In the rows, 128 means zero.
Rotation paths and how fast each direction turns (degrees a step)
Each turn is a multiple of 5 degrees from 10 to 175, or 0.
Each row of a path follows its step; steps can be skipped.
Path 1:
step 3: [127 124 127 126 135 130 137 125 128 128 117 120 132 125 119 129 129 133
 122 127 132 136 125 136 138 136 131 117 122 127 130 128 129 128 137 127
 118 124 127 134 132 116 118 115 134 126 136 141 137 132 141 121 126 132
 123 120 131 117 130]
step 10: [137 130 128 135 122 135 114 132 132 127 127 117 128 129 126 131 138 125
 139 137 134 127 127 139 132 128 124 129 125 124 132 135 130 132 119 137
 127 117 115 129 117 121 128 128 135 119 124 141 130 138 129 123 124 135
 126 141 127 124 125]
step 14: [129 125 125 127 133 131 137 112 122 133 137 138 129 116 127 123 137 130
 131 126 141 134 130 128 142 140 123 124 127 135 131 128 135 119 128 124
 116 127 130 125 119 116 125 123 122 119 131 124 131 124 132 131 131 134
 134 125 133 118 129]
step 18: [126 131 119 131 139 132 121 129 134 115 123 122 126 120 134 132 120 127
 120 134 129 127 127 126 134 119 123 135 142 124 130 138 128 129 131 131
 118 145 133 124 125 117 122 126 128 121 120 116 133 130 127 135 131 127
 124 124 124 142 128]
step 24: [121 140 114 131 128 139 122 126 125 125 124 141 130 113 125 124 131 131
 138 125 124 121 132 125 124 125 126 129 142 119 138 135 126 131 132 119
 120 121 127 119 128 118 128 130 120 117 122 130 121 130 130 131 136 128
 127 130 132 128 122]
step 26: [140 134 131 120 124 127 123 112 128 132 120 120 130 122 118 123 135 124
 125 132 137 132 124 128 131 127 117 121 126 117 134 125 129 131 130 133
 119 123 136 123 120 124 132 127 136 124 134 137 134 130 127 128 111 134
 127 128 137 124 126]
step 31: [130 124 127 126 130 136 134 125 135 124 124 132 126 122 128 130 116 130
 126 138 137 132 124 121 134 143 126 127 128 113 123 128 128 124 119 113
 118 125 131 116 125 127 129 120 134 131 113 127 117 122 122 127 124 124
 135 120 126 129 122]
step 33: [127 128 135 139 119 134 132 133 132 130 119 128 134 121 123 125 120 129
 126 128 121 134 123 130 141 126 119 136 116 135 137 132 134 122 130 127
 125 116 123 133 120 118 118 116 139 124 138 127 127 131 127 119 129 133
 125 134 124 118 127]
step 34: [120 140 115 123 141 130 131 123 130 124 121 123 127 131 124 142 123 128
 120 131 131 128 126 129 132 123 134 144 134 134 125 131 134 126 133 124
 117 131 129 128 136 118 120 121 122 122 128 133 133 127 135 117 137 134
 137 132 130 123 126]
step 35: [127 144 125 133 128 126 131 134 131 119 118 126 122 125 128 124 129 139
 141 136 126 132 134 113 120 133 124 126 136 122 138 139 125 135 133 135
 126 131 118 137 127 128 118 132 126 124 117 133 124 129 130 126 129 140
 131 133 125 129 132]
Speeds:
[129 126 126 130 126 125 128 131 126 127 129 127 128 126 127 126 129 130
 128 126 129 124 127 130 130 127 126 133 130 128 125 125 128 128 127 126
 127 127 126 126 127 129 128 129 130 129 127 129 125 126 127 126 130 128
 126 129 126 126 130]
125
[127 125 131 129 129 129 125 129 129 126 130 128 126 131 130 129 129 127
 131 132 129 128 127 130 128 126 129 128 126 129 126 131 127 126 129 127
 127 128 128 124 127 127 129 131 131 129 126 127 128 130 127 127 126 127
 127 126 127 129 127]
35
[128 128 124 128 127 126 127 127 129 126 127 127 127 129 128 127 128 126
 125 129 128 127 125 128 127 128 130 127 130 126 129 129 132 128 128 131
 125 131 129 127 127 133 129 129 128 128 128 128 129 127 126 126 127 130
 127 129 128 125 124]
130
[128 127 124 127 131 127 130 128 130 126 130 124 128 127 126 128 131 126
 128 129 128 128 128 129 127 128 128 128 126 127 129 128 127 130 126 129
 130 127 124 127 129 126 131 126 129 133 128 125 129 128 129 130 128 131
 127 128 128 131 128]
40
[127 128 127 127 132 129 124 129 128 129 128 125 130 128 129 129 128 127
 128 128 128 130 128 130 127 127 131 132 128 126 127 128 131 129 127 128
 130 129 129 130 128 130 128 128 127 127 130 126 126 126 127 130 131 125
 130 125 128 128 131]
155
[128 128 129 129 130 130 130 131 126 133 125 127 127 130 126 128 128 127
 127 129 129 127 127 129 129 125 127 127 131 130 132 131 126 127 125 129
 128 128 127 126 128 130 128 129 126 130 125 129 127 128 129 129 130 128
 129 127 129 127 130]
60
[129 128 128 126 128 131 130 126 126 128 131 126 128 126 128 128 128 129
 128 127 127 124 127 126 128 130 128 127 127 125 132 128 127 126 129 128
 127 127 132 125 126 129 126 128 129 129 128 127 129 126 125 130 128 126
 126 126 126 130 129]
60
Path 2:
step 1: [127 132 128 141 118 118 123 121 124 131 116 130 130 132 129 125 124 124
 130 124 137 119 132 121 132 132 137 125 127 121 122 115 133 122 120 118
 133 121 137 126 132 104 123 132 130 125 128 125 126 125 127 125 131 125
 136 124 125 133 141]
step 4: [130 124 133 116 124 135 122 128 141 125 116 131 126 122 119 133 118 126
 129 133 126 134 122 137 127 124 129 128 108 124 131 128 135 126 122 128
 129 130 136 142 125 131 134 130 131 128 117 119 125 133 123 123 122 124
 135 131 129 146 121]
step 15: [135 139 134 133 131 134 139 131 134 119 138 138 124 119 123 122 134 129
 125 136 130 127 128 125 123 126 135 129 121 129 133 121 135 119 129 133
 137 127 132 131 118 128 126 131 123 132 122 140 119 134 120 133 126 122
 116 142 132 143 121]
step 16: [127 128 134 118 139 120 126 121 138 139 126 142 136 133 116 134 127 126
 141 132 127 132 119 131 131 125 130 137 128 127 124 131 119 135 137 122
 130 135 131 132 126 117 128 141 130 121 124 117 123 125 118 121 131 131
 124 138 121 125 136]
step 17: [123 130 129 138 127 125 119 123 128 120 113 118 139 130 129 126 126 124
 127 121 121 120 129 126 128 128 131 129 115 127 121 143 137 137 141 121
 130 128 129 125 124 135 127 134 119 139 132 135 129 136 129 122 133 127
 137 116 129 129 141]
step 18: [129 133 125 123 120 122 130 114 117 129 129 122 127 127 134 122 104 129
 129 132 138 118 141 127 133 119 127 133 130 131 135 129 123 127 118 127
 124 127 129 119 131 123 132 122 133 139 133 129 132 129 122 135 134 117
 122 129 138 130 121]
step 22: [128 132 135 131 138 128 129 126 126 140 124 137 119 118 129 129 119 131
 128 128 123 120 129 124 121 138 133 126 130 117 133 131 124 132 133 132
 143 129 139 126 118 144 112 132 123 125 141 118 123 127 128 121 125 123
 131 124 122 124 122]
step 27: [139 133 139 119 130 124 121 137 140 124 138 128 130 128 126 131 127 128
 132 132 122 124 124 128 104 124 132 128 126 132 133 124 132 118 137 129
 128 123 131 127 119 116 129 139 134 112 132 120 133 126 129 135 135 127
 133 135 125 130 123]
step 29: [132 132 119 124 125 138 123 116 124 127 118 127 129 129 126 122 121 118
 131 131 136 112 130 128 146 131 130 127 122 130 119 128 130 123 143 117
 132 139 121 131 131 128 127 123 131 129 136 126 125 128 130 117 132 129
 126 122 127 136 115]
step 33: [125 123 137 134 140 117 135 125 142 124 120 132 132 122 120 127 125 133
 130 123 132 109 142 122 121 131 135 133 127 130 127 130 124 122 127 125
 125 127 140 123 129 133 131 129 129 129 122 110 122 126 127 133 127 126
 131 124 139 130 142]
Speeds:
[130 130 126 128 130 127 127 126 127 126 126 131 131 128 129 130 129 125
 130 129 131 126 128 128 126 127 128 131 126 127 126 128 131 126 129 129
 131 130 126 129 127 123 130 128 127 130 126 129 127 130 125 128 130 127
 127 127 129 127 128]
25
[131 128 128 133 127 129 131 127 128 127 128 128 126 128 129 129 131 129
 126 127 126 125 129 124 128 127 129 128 126 126 131 128 130 128 129 123
 130 129 128 127 127 128 129 128 127 127 128 128 127 126 131 124 129 129
 128 128 129 128 127]
155
[131 126 130 129 128 128 126 125 126 128 131 133 129 126 127 127 127 126
 125 128 126 129 128 127 126 127 126 125 128 130 129 126 126 128 128 127
 128 126 128 128 129 130 129 128 128 128 129 130 129 129 127 131 129 126
 127 126 126 126 126]
90
[126 125 129 126 128 130 127 130 126 123 128 129 128 127 129 131 127 128
 128 129 131 127 126 127 129 127 129 131 128 129 127 129 128 130 126 125
 128 129 129 128 125 130 126 127 127 128 131 130 132 125 128 129 131 129
 127 127 129 128 129]
100
[129 127 128 127 127 127 129 128 127 128 130 129 125 126 126 126 128 126
 129 128 129 126 126 128 129 127 127 127 128 129 129 130 129 128 131 130
 128 129 128 132 128 128 128 126 130 128 129 125 126 129 128 128 129 134
 128 126 129 126 133]
110
[127 128 126 126 128 127 125 130 127 128 128 127 126 129 125 130 129 129
 124 127 126 128 129 127 129 130 129 126 128 129 126 129 132 128 130 129
 132 129 128 127 126 129 129 130 129 127 131 126 129 133 129 130 129 126
 125 128 127 129 127]
145
Path 3:
step 4: [132 132 141 119 128 122 121 128 133 136 131 136 140 139 125 119 122 129
 124 137 127 132 128 127 124 140 125 122 131 128 138 118 120 123 125 127
 116 133 122 130 127 123 128 132 129 144 127 134 121 123 126 133 119 118
 126 128 128 120 120]
step 10: [133 129 146 130 125 121 138 113 135 138 133 137 134 143 126 123 122 135
 129 132 120 135 139 133 128 126 133 124 137 130 136 127 134 135 125 126
 126 129 128 118 136 130 124 134 126 133 127 132 124 131 117 133 129 123
 134 129 130 125 124]
step 13: [137 136 129 127 134 121 139 119 127 135 136 145 128 131 123 134 133 125
 119 123 126 138 137 129 120 133 132 132 135 124 139 126 127 124 125 129
 124 121 121 130 130 133 112 127 130 142 129 123 124 139 121 128 132 133
 131 128 132 131 124]
step 14: [131 124 137 129 130 114 123 125 140 136 129 130 126 129 123 123 126 131
 137 119 120 118 139 123 125 137 132 121 125 133 129 125 131 137 119 125
 121 125 119 134 119 124 129 124 137 135 128 138 135 123 124 127 115 117
 135 125 126 127 136]
step 16: [129 138 132 131 133 118 135 122 141 130 127 135 126 132 117 129 127 131
 119 131 119 125 140 131 132 140 126 124 126 129 128 125 125 134 119 129
 118 139 128 121 122 133 122 129 131 142 139 127 124 123 116 133 132 126
 133 120 137 130 128]
step 20: [119 123 140 130 135 123 124 119 135 130 128 130 136 134 122 119 130 124
 130 125 128 120 140 118 127 140 123 116 127 131 128 123 132 127 125 124
 124 121 137 125 137 127 125 129 137 130 125 144 127 122 114 134 125 124
 131 126 121 128 114]
step 30: [126 127 131 123 136 124 126 125 133 135 124 144 128 133 131 136 133 121
 124 123 121 124 134 128 124 139 126 128 113 132 130 133 124 137 119 125
 126 115 119 127 121 133 132 125 133 139 128 138 120 122 117 134 138 122
 125 124 128 131 122]
step 31: [133 128 140 126 132 107 136 124 134 130 132 128 120 129 119 130 129 131
 129 133 123 140 125 123 120 140 129 120 137 127 129 114 134 126 132 130
 119 125 122 137 133 134 114 125 136 129 128 127 125 129 127 128 123 123
 117 124 127 130 130]
step 33: [128 120 136 126 127 118 129 121 137 128 124 132 121 134 132 133 131 136
 137 136 117 131 130 127 126 131 132 115 123 133 129 127 121 134 116 131
 115 120 122 132 128 132 124 135 135 141 131 132 117 130 127 132 134 125
 122 135 118 115 128]
step 37: [117 135 137 127 123 110 128 119 128 134 126 119 127 138 125 125 122 132
 120 136 130 128 124 125 125 136 127 116 127 133 127 120 126 125 130 129
 119 131 117 121 134 130 125 126 132 132 129 135 128 127 129 130 113 112
 132 134 133 125 125]
Speeds:
[130 127 126 128 126 128 127 127 126 128 128 129 128 128 127 129 125 129
 128 130 131 127 127 125 129 130 129 130 125 128 128 128 124 130 130 127
 128 126 129 126 129 126 129 127 128 132 130 127 131 126 129 126 124 125
 128 125 129 129 129]
140
[131 125 129 126 126 128 132 129 125 128 131 129 131 128 129 127 127 130
 130 129 128 127 127 126 127 127 130 125 129 126 127 127 129 127 128 128
 130 126 129 126 129 127 125 129 131 126 129 127 128 127 126 127 129 132
 124 129 127 128 128]
155
[129 126 127 125 127 127 128 127 127 128 129 128 130 127 125 127 131 128
 131 129 128 128 131 131 127 126 128 128 126 129 129 130 127 126 130 130
 127 129 128 123 128 131 130 127 129 132 126 130 128 130 129 126 129 128
 129 128 126 129 126]
110
[126 130 128 127 127 128 125 129 130 129 131 130 130 129 131 125 129 126
 128 127 131 132 126 127 130 125 127 127 130 129 126 130 128 128 130 129
 127 127 129 127 127 126 129 131 128 127 127 128 126 128 128 127 129 126
 128 123 128 130 128]
20
[127 125 130 127 130 128 126 131 131 128 123 128 127 126 127 126 128 126
 128 130 129 129 126 128 129 130 126 126 128 127 128 128 125 127 129 128
 125 129 130 126 130 127 128 128 129 130 130 128 127 128 129 132 129 131
 124 127 128 127 128]
25
[126 127 127 129 130 130 128 128 128 129 128 130 130 129 130 130 129 123
 129 126 129 125 129 128 128 128 126 128 123 128 129 126 132 127 130 130
 131 126 128 127 127 127 126 128 128 130 128 126 130 131 129 129 130 131
 127 128 130 130 128]
175
[128 127 127 127 126 128 130 127 130 129 126 128 129 125 130 131 126 127
 129 125 128 127 130 128 126 130 128 123 129 128 126 129 127 129 127 129
 127 128 128 132 130 131 130 129 128 129 129 127 129 127 130 127 131 130
 129 125 127 128 130]
130
Path 4:
step 7: [125 113 122 131 126 138 124 131 137 125 121 141 125 122 134 134 131 136
 121 132 132 126 123 126 117 123 116 131 134 134 123 139 130 139 133 130
 129 148 130 132 124 120 131 132 131 130 124 124 125 118 121 127 117 134
 128 129 126 128 124]
step 9: [112 124 123 141 133 119 132 119 122 130 119 126 132 126 125 132 117 129
 123 130 138 123 123 138 134 117 123 137 122 131 117 144 128 128 126 123
 123 126 123 137 125 131 124 126 136 120 131 128 116 123 128 128 126 128
 136 132 134 123 129]
step 11: [119 130 128 134 130 132 121 128 138 137 124 129 130 132 119 127 126 126
 125 132 118 141 134 133 120 126 121 125 124 129 120 125 117 127 130 125
 129 134 132 124 119 137 134 127 120 110 141 119 120 117 117 125 130 129
 132 131 124 135 122]
step 12: [130 121 136 131 124 140 127 121 125 121 122 130 118 134 116 133 111 126
 125 131 126 123 140 126 129 117 135 126 125 129 122 123 132 127 123 129
 135 129 134 117 128 127 126 133 135 127 130 137 119 118 133 136 127 133
 140 125 122 120 137]
step 14: [137 126 124 140 137 132 123 121 141 118 135 132 133 135 126 126 125 125
 122 121 128 124 132 137 121 130 130 126 120 136 129 134 133 133 127 127
 139 139 129 137 126 122 136 138 128 117 125 133 131 125 127 122 133 139
 123 140 118 122 130]
step 16: [120 120 134 125 131 129 131 125 128 114 118 130 128 122 134 133 119 129
 123 118 118 125 125 119 133 124 117 129 134 130 119 132 138 131 135 128
 130 129 122 134 128 133 128 128 136 124 129 130 121 122 115 119 144 143
 128 125 131 134 135]
step 21: [123 128 131 129 144 132 138 129 143 121 121 134 121 120 121 129 130 126
 127 122 130 125 127 132 119 119 136 128 115 126 126 124 125 135 138 121
 135 140 128 123 120 119 129 133 123 127 133 133 118 129 137 141 125 136
 135 126 129 132 127]
step 24: [132 130 128 139 135 135 131 136 123 123 111 130 129 125 135 133 129 128
 124 122 134 118 138 133 122 124 122 146 129 126 120 139 134 128 135 123
 126 131 123 122 126 125 139 128 141 125 124 134 126 131 118 120 129 130
 133 119 127 124 126]
step 34: [122 119 128 125 128 133 121 124 132 138 120 119 128 117 123 134 123 127
 128 130 128 127 134 127 120 122 113 130 132 130 115 123 124 123 127 127
 124 121 132 125 124 138 129 123 129 114 134 131 123 112 125 125 130 133
 120 114 138 126 134]
step 37: [126 127 133 127 142 131 123 119 136 129 122 131 124 133 113 128 116 132
 125 119 127 136 122 137 129 134 126 127 122 128 124 122 133 126 127 119
 137 135 128 142 128 125 128 135 134 118 125 134 125 115 131 130 123 131
 119 125 114 135 129]
Speeds:
[128 127 126 126 129 126 128 128 130 126 130 127 126 126 125 126 131 127
 127 132 129 124 129 128 126 128 129 125 128 127 129 129 129 127 128 130
 132 127 127 126 130 129 127 125 127 126 128 129 127 128 130 130 131 127
 128 126 129 129 129]
170
[128 128 126 126 127 131 128 130 126 128 128 129 128 127 127 130 126 128
 131 131 126 130 130 128 130 125 125 126 125 128 128 124 127 132 128 129
 129 130 128 127 129 128 129 124 128 127 128 127 129 131 125 128 128 130
 129 125 128 128 129]
65
[126 129 128 126 128 129 129 131 131 126 129 125 129 132 127 131 128 126
 130 128 129 126 124 129 126 128 127 129 131 129 130 128 132 131 127 128
 130 128 128 128 129 124 131 128 130 128 128 128 129 128 127 128 126 130
 129 130 129 129 128]
45
[127 130 129 128 127 131 128 127 129 129 126 127 127 125 128 126 125 129
 129 126 130 128 129 125 130 131 131 124 127 128 128 126 132 128 129 127
 133 128 129 130 127 128 128 127 130 127 128 127 129 131 129 127 127 126
 129 131 127 129 128]
175
[124 128 126 127 129 126 128 132 126 128 129 130 127 127 128 126 125 125
 126 126 130 130 128 127 129 127 128 127 126 129 128 127 128 128 126 130
 129 128 126 130 126 128 128 128 127 126 127 125 126 124 129 128 129 130
 124 130 130 130 126]
155
Path 5:
step 5: [133 131 116 124 135 128 131 126 134 134 116 126 121 130 122 121 125 126
 142 127 129 123 125 120 124 129 122 125 133 126 132 132 145 119 127 125
 142 129 131 132 133 124 124 132 145 129 134 138 137 133 127 128 121 126
 135 139 117 129 119]
step 10: [124 114 132 120 131 122 134 123 134 131 121 127 129 122 125 124 121 121
 125 113 120 117 117 123 117 131 130 136 130 127 134 131 133 131 114 136
 127 123 136 124 140 125 130 130 125 120 126 123 134 122 128 124 114 123
 137 135 125 128 120]
step 11: [130 126 134 110 125 121 129 125 128 144 132 122 121 125 126 119 127 134
 124 121 128 123 126 122 114 129 118 138 136 128 130 124 128 134 121 114
 123 124 133 120 131 118 125 120 123 130 124 132 142 133 140 124 129 129
 135 134 121 129 130]
step 19: [131 128 128 113 120 128 132 124 125 135 121 124 104 138 120 125 127 125
 133 128 128 129 120 126 120 129 124 134 125 122 124 127 126 130 129 135
 125 120 132 118 125 122 129 120 128 134 134 133 134 116 116 137 134 117
 133 134 129 139 123]
step 20: [136 136 121 120 124 131 122 118 131 145 124 123 113 127 126 122 132 115
 135 126 136 134 124 135 119 128 131 133 130 128 127 123 138 124 120 142
 135 127 139 122 138 127 128 131 142 127 134 133 131 122 129 122 123 129
 134 131 120 133 132]
step 29: [119 118 139 124 127 119 138 133 132 135 129 117 117 131 128 126 128 134
 128 121 121 128 126 122 115 125 127 121 138 128 127 125 132 131 120 126
 128 130 132 112 129 125 122 114 133 125 127 130 141 118 133 113 120 125
 136 129 128 135 132]
step 31: [132 126 127 117 125 127 128 123 127 127 116 136 127 126 121 111 134 125
 130 120 120 118 126 124 111 134 115 137 128 130 126 135 135 128 120 130
 131 117 137 130 127 130 130 126 131 132 123 135 149 130 125 130 130 127
 118 129 129 128 118]
step 34: [133 127 123 115 127 127 129 127 135 126 117 123 126 128 124 118 130 121
 127 128 122 135 129 122 119 129 119 116 134 119 128 127 130 137 135 135
 136 121 135 121 131 127 125 115 133 143 122 132 145 123 115 140 125 125
 126 125 129 133 127]
step 36: [125 123 130 119 127 117 125 119 124 130 131 117 119 135 129 121 131 123
 138 125 126 124 116 134 118 129 119 133 130 132 131 132 135 130 134 135
 125 118 143 127 139 127 122 125 128 112 143 133 136 129 135 130 129 127
 138 133 121 127 133]
step 37: [129 128 123 122 118 123 132 122 136 137 118 111 122 127 130 125 128 125
 135 113 133 132 122 128 123 130 123 125 134 113 125 123 121 125 132 126
 131 115 130 123 135 122 123 118 129 136 136 134 135 133 126 136 128 122
 139 137 122 141 128]
Speeds:
[126 127 126 130 125 128 127 126 131 128 126 129 129 126 128 125 131 130
 129 128 128 129 129 125 131 131 126 129 128 125 129 129 125 129 130 127
 130 125 128 128 126 125 128 128 131 126 128 128 129 131 127 130 129 127
 127 127 129 126 128]
115
[130 129 128 128 128 127 126 127 127 125 127 127 128 130 129 128 128 129
 125 132 128 128 127 126 130 128 130 125 125 125 129 129 129 130 126 129
 128 129 127 123 125 127 127 127 127 129 129 132 128 124 128 127 126 125
 128 126 129 127 129]
70
[128 126 129 124 128 127 126 129 126 127 127 126 128 128 131 129 125 132
 129 127 126 127 125 129 128 128 127 125 127 128 128 131 130 128 129 126
 127 128 128 127 128 129 131 130 132 129 127 127 132 129 128 129 129 130
 127 127 129 126 131]
140
[127 129 125 128 130 127 125 128 129 129 127 130 128 128 129 129 126 126
 128 127 124 127 129 124 127 131 128 127 128 131 128 131 131 129 128 130
 127 130 127 129 128 129 129 128 125 128 130 127 129 128 130 131 131 123
 128 128 128 127 125]
85
[129 128 127 128 126 128 126 126 126 128 129 131 130 126 128 128 128 126
 125 125 127 130 130 129 129 126 127 127 127 128 127 126 129 127 127 130
 129 128 132 126 130 131 130 131 129 128 128 128 128 128 127 128 125 128
 126 125 127 127 123]
100
